In the rows, zero is written as 128.
The rows of R fall into a few groups, which share some directions, and each row is roughly a mix of its group's hidden directions, except one row that fits no group.
R (120 x 14):
[[145 167  91 122 102 139 167 127  73 133 113 129 166 105]
 [126 155 118  85 109 134 201 134 105 125 127 155 155 108]
 [123  94 153 149 150 109 114 183 161 131  85  99 111 107]
 [165 186  97 161 146 140 147 106 112 149 138  87 141 134]
 [104  98 148 123  80 140 126 131 105 186 116 177 130 122]
 [119 161  76 126 117 161 160  93 100 136 113 145 162  97]
 [156 144 137  76 159 101 103 135 165 128 172 126 130  93]
 [164 116 165 170 132 122 169 171 146 149 120 143 125 169]
 [ 99 180 134 126 108 120 122 139 124 186 160 160  93 130]
 [123 134 140  97 117 131 193 184 103 134 100 141 132 105]
 [161 154 126 107 163 113 135  84 122  92 151  74 139 140]
 [104 156  90 148 113 149 142 140  67  90  92 124 122 136]
 [ 84  90 129 117  75 134 156 137  95 124  84 145 144 117]
 [163 174  98 103 166 141 112 101 120  96 175 121 128 130]
 [138 187  95 116 129 133 154 106 156 129 191 125 134 135]
 [154 140 149  72 134 109 106 181 101 141 142 146 117  93]
 [148 162  99 121 113 132 170 117  67 103 106 128 164 121]
 [112  97 104 158  98 166 148  78 106 110 108 131 153 160]
 [150 121 180  89 146 116 140 179  91 119 126 115  98 144]
 [139 170 104 120 163 108 147 124 163 120 132  71 141  89]
 [146 183  88 141 139 110 168 115 168 113 145 117 161 111]
 [115 173 114 101 100 132 151 107 132 187 169 141 138 105]
 [122 124 161 145 119 116 178 143  83 123  82  93 119 160]
 [162 139 160  88 153 111 136 177 139 122 154 177 115 124]
 [114 124  83 179 114 158  90  94 102 143  96 119 142 117]
 [161 154 157 106 158  99 152 167 153 126 159  85 110 137]
 [114  73 155 108  86 147 118 108 101 178 121 151 137 127]
 [124  96 121 191 100 156 121  98 103 144  98 134 139 165]
 [121 138 160 107  96 116 129  92 121 198 167 134 124 141]
 [120 168 169 114 138  93 106 118  71 151 123 123  91 141]
 [123 144 123 124 122 147 122 144  63  92 123 182 106 157]
 [114 117 147  76 124  97 126 191 147 112 128 145 119  88]
 [152 130 112 159 124 165 164 167  78 130  93  97 131 142]
 [151 144 133 171 152 112 102 106 107 118 117  62 116 160]
 [ 68 124 155 132 124 109 161  93 179 155 123 115 112 133]
 [ 94  81 165 137 128 143 139 154 166 150 116 169  98 143]
 [168 179 111  98 130 130 168 153  98 134 141 157 152 104]
 [ 93 113 122 113 134  98  81 148 186  99 136 133 113  95]
 [111 116 113 119  84 171 125 110 111 149 164 186 129 151]
 [138 118 150  83 154 115 102 132 181 120 182 149 112 124]
 [ 96 182  94 161 152 109 132 134 149  97 110  91 110 116]
 [170 169 147 109 168 120 163 175 147 141 155 122 113 125]
 [126  51 167 149 115 131  99 128 157 147 122 122 120 154]
 [117 126 115 105  89 139 170 174  94 141  98 150 149  92]
 [153 175  93 170 132 109 129 151  93 115  90 104 146 109]
 [185 143 103 120 129 113  96  90 111 113 148 148 176 112]
 [162 127 151  80 131  83  92 157 125  91 162 137 128 124]
 [146 155 108  98 121 153 179 176 130 109 166 159 131 134]
 [122  90  89 116  97 172 150 119 157 142 133 142 171  96]
 [113 118 102  95 142 131 105  79 172 115 153  93 145  92]
 [137 112 170 113 131 103  74 149 144 158 154 173 103 128]
 [ 98  92 164 160 114 124 111 146 145 189 101 116 103 130]
 [155  67 160 116 108 152 130 154 122 130 142 175 131 161]
 [112 119  81 115  98 123  76  94 119 105 133 104 156  93]
 [173 100 174 135 122 119 105 156 120 190 131 150 129 133]
 [149 163  96 180 132 141 166 101 104 104 111 115 150 159]
 [ 90 148 142 140 100 117 117 156 115 189 114 170 103 112]
 [109  95 169  91 128 121 124 141 169 122 164 174 103 147]
 [116 174  98 116  95 143 151 102 129 164 173 165 142 123]
 [105  85 156 113  87 151 117 145 103 177 125 169 115 132]
 [ 88 135 119 159  97 130 148 142  86  95  89 163 117 157]
 [158 164  86 130 140 150 161 106  93 112 120  83 158 118]
 [112  99 131 186 127 130 143  95 188 141 117 107 135 155]
 [161 140  87 167 149 164 135  92 126 123 130  77 148 141]
 [123  74 162 133 100 141 116 135 165 171 161 139 115 158]
 [154 138 154 106 155 106  89 189 143 142 152 139  96 112]
 [ 95  68 166 128 118 128 110 167 153 134 109 157 100 133]
 [101 112 149 128 108 144 102 162  82 141 111 179  90 144]
 [120  99 128  70 132 159 127 136 130 159 135  80 129  81]
 [123 116 133  86 167 112  81 150 123  82 111 137 112  89]
 [127 160  74 142 115 154 140  87  85 130 106 126 161 105]
 [ 91 150  95 111 140 144 165  92 147  68 143 115 126 138]
 [102 131 143  98 139 120 141 162 158  78 155 169  94 149]
 [149 102 159 144 144 110 120 142  86  75  85 138 122 161]
 [145 168 115  98 139 128 146  91 152 136 191  90 135 132]
 [132 163  85 153 136 148 163 105 103 116 104  73 148 121]
 [106  92 121 110 135 130  60 109 141 100 127 175 124 106]
 [109 102 142 137 156 113  75  85 161  99 137  98 105 148]
 [121  54 127 156 126 142 107 139 149 111  78 123 143 115]
 [127 109 103 167 136 166 156 124 146 136 104  57 136 131]
 [142 119 144 167 164  95 101 114 171 102 124  80 118 150]
 [162  89 151  86 139 149 161 170 157 110 160 137 131 139]
 [140 158 128  84 157 118 118 158 139  80 172 159 105 130]
 [147 110 174 154 127  80 119  80 147 149 127 101 141 159]
 [121 186 123 148 110 114 137 125 148 154 179 166 111 159]
 [130  77 128 161 119 140  93  69 139 109 131 128 142 166]
 [157 130 143 188 158 141  96 134  99 145 100 151 105 160]
 [119 108 175 105 149 114  89 129 122 160 128  73  90 124]
 [ 56 123 120 125 119 112  94 137 153  89 122 150  93 122]
 [127 124 159 139 150 113 115 196 108 103  97 138  85 143]
 [ 91 113 140 114 119 119 130 160 148  75 138 184 101 152]
 [103  75 162 150 109 108  88 103 144 114 130 121 111 172]
 [119  61 178 136 114 120 104 146 119 156  89 131 118 132]
 [121 145 110 105 137  87 138  99 184  90 142 124 160  95]
 [ 92  66 163 124  93 113 111 141 111 109  95 150 119 144]
 [132 156 134 160 148 131 163  67 133 131 139  94 125 176]
 [ 94 136 124  85 165 151 176 142 145 118 103 143 118  84]
 [147 131 111 146 156 122  55 133 162 131 152  88 113 114]
 [126 150 122  95 119  88 171 162 141  88 130  84 144 106]
 [121 102 160  82 114 106 141 191 110 108 108 150 122 109]
 [146 123 184 102 153  85 135 156 143 102 146 104 101 157]
 [129 107 135 149 166 109 106 154 123  90  66  94 120 109]
 [159 136 178 141 180 104 122 140 126 111 127 116  91 171]
 [101 104 148 123  92 145 126 173 138 185 137 168 106 125]
 [173 182 137 103 149 118 186 148 118 132 154 134 135 133]
 [187 157 112 137 139 134 165  86 112 117 145 127 171 147]
 [108  72 171 126 116 139  87 147 105 151 113 140  93 147]
 [138 142  83  98 135 154 144  83 117  74 151 117 158 124]
 [171 179 119 146 145 139 173 166  99 158 119 114 131 124]
 [ 96  85 181 123 155 115 128 150 148 109 100 117  86 147]
 [121  95 168 149 162 127  87 115 140 115 117 169  93 163]
 [154  88 173 148 117 129 128 183 130 161 120 157 115 154]
 [118  93 127 164  83 144 130 134 147 143 134 193 137 158]
 [167 181 126 140 164 139 175 164 111 152 120 111 122 123]
 [122  61 172 111 110 128 113 124 126 176 106 108 133 114]
 [161 151  85 129 132 152 141  73  94 107 135 110 168 130]
 [143 135 122 134 105 136 137  59  79 162 118 130 165 130]
 [125  99 193 119 124 100 158 171 132 123 121 127 102 165]
 [ 76  77 135 127 120 132  92  82 161 109 126 145 118 137]
 [106 101 162  96 113  93 155 101 185 135 141 153 147 119]]

Here is one row of each group, with its name. Which group are the others in?
[ 83  91 137 168  90 133 158 135 125 144  74 121 130 138] : <127>
[155 182 114 144 140 103 151  91 147 102 169 123 142 160] : <66>
[139 125 150  80  98 107 168 191 126 131 143 147 137 114] : <96>

[ 95  94 127  86 123 111  78 121 170 124 141 127 127  83] : <127>
[139 130 104 140 148 151 183  95 166 101 138  86 152 143] : <127>
[140 165  93  95 112 140 163 101 132 134 167 165 165 107] : <96>
[132 176 112 113 178 138 174 128 115 116 105  87 125 101] : <96>
[136 169 137  92 173 117 126 110 161 151 169  94 110 108] : <127>
[111 152 124 126 138 123 131 187  86 117  78 152 108  98] : <66>
[130 107 142  89 123 111 101 157  87  90 103 178 131 106] : <96>
[127 125 138 129 128 118 138 154  58 104  64 111 127 121] : <96>
[118  94 178 103 122 120  95 107  75 160 106 113 110 131] : <66>
[173 140 156 104 160  99 102 179 148 120 162 133 108 127] : <96>
[120 162 109 112 130 138 167  51 110 115 144 122 150 139] : <127>
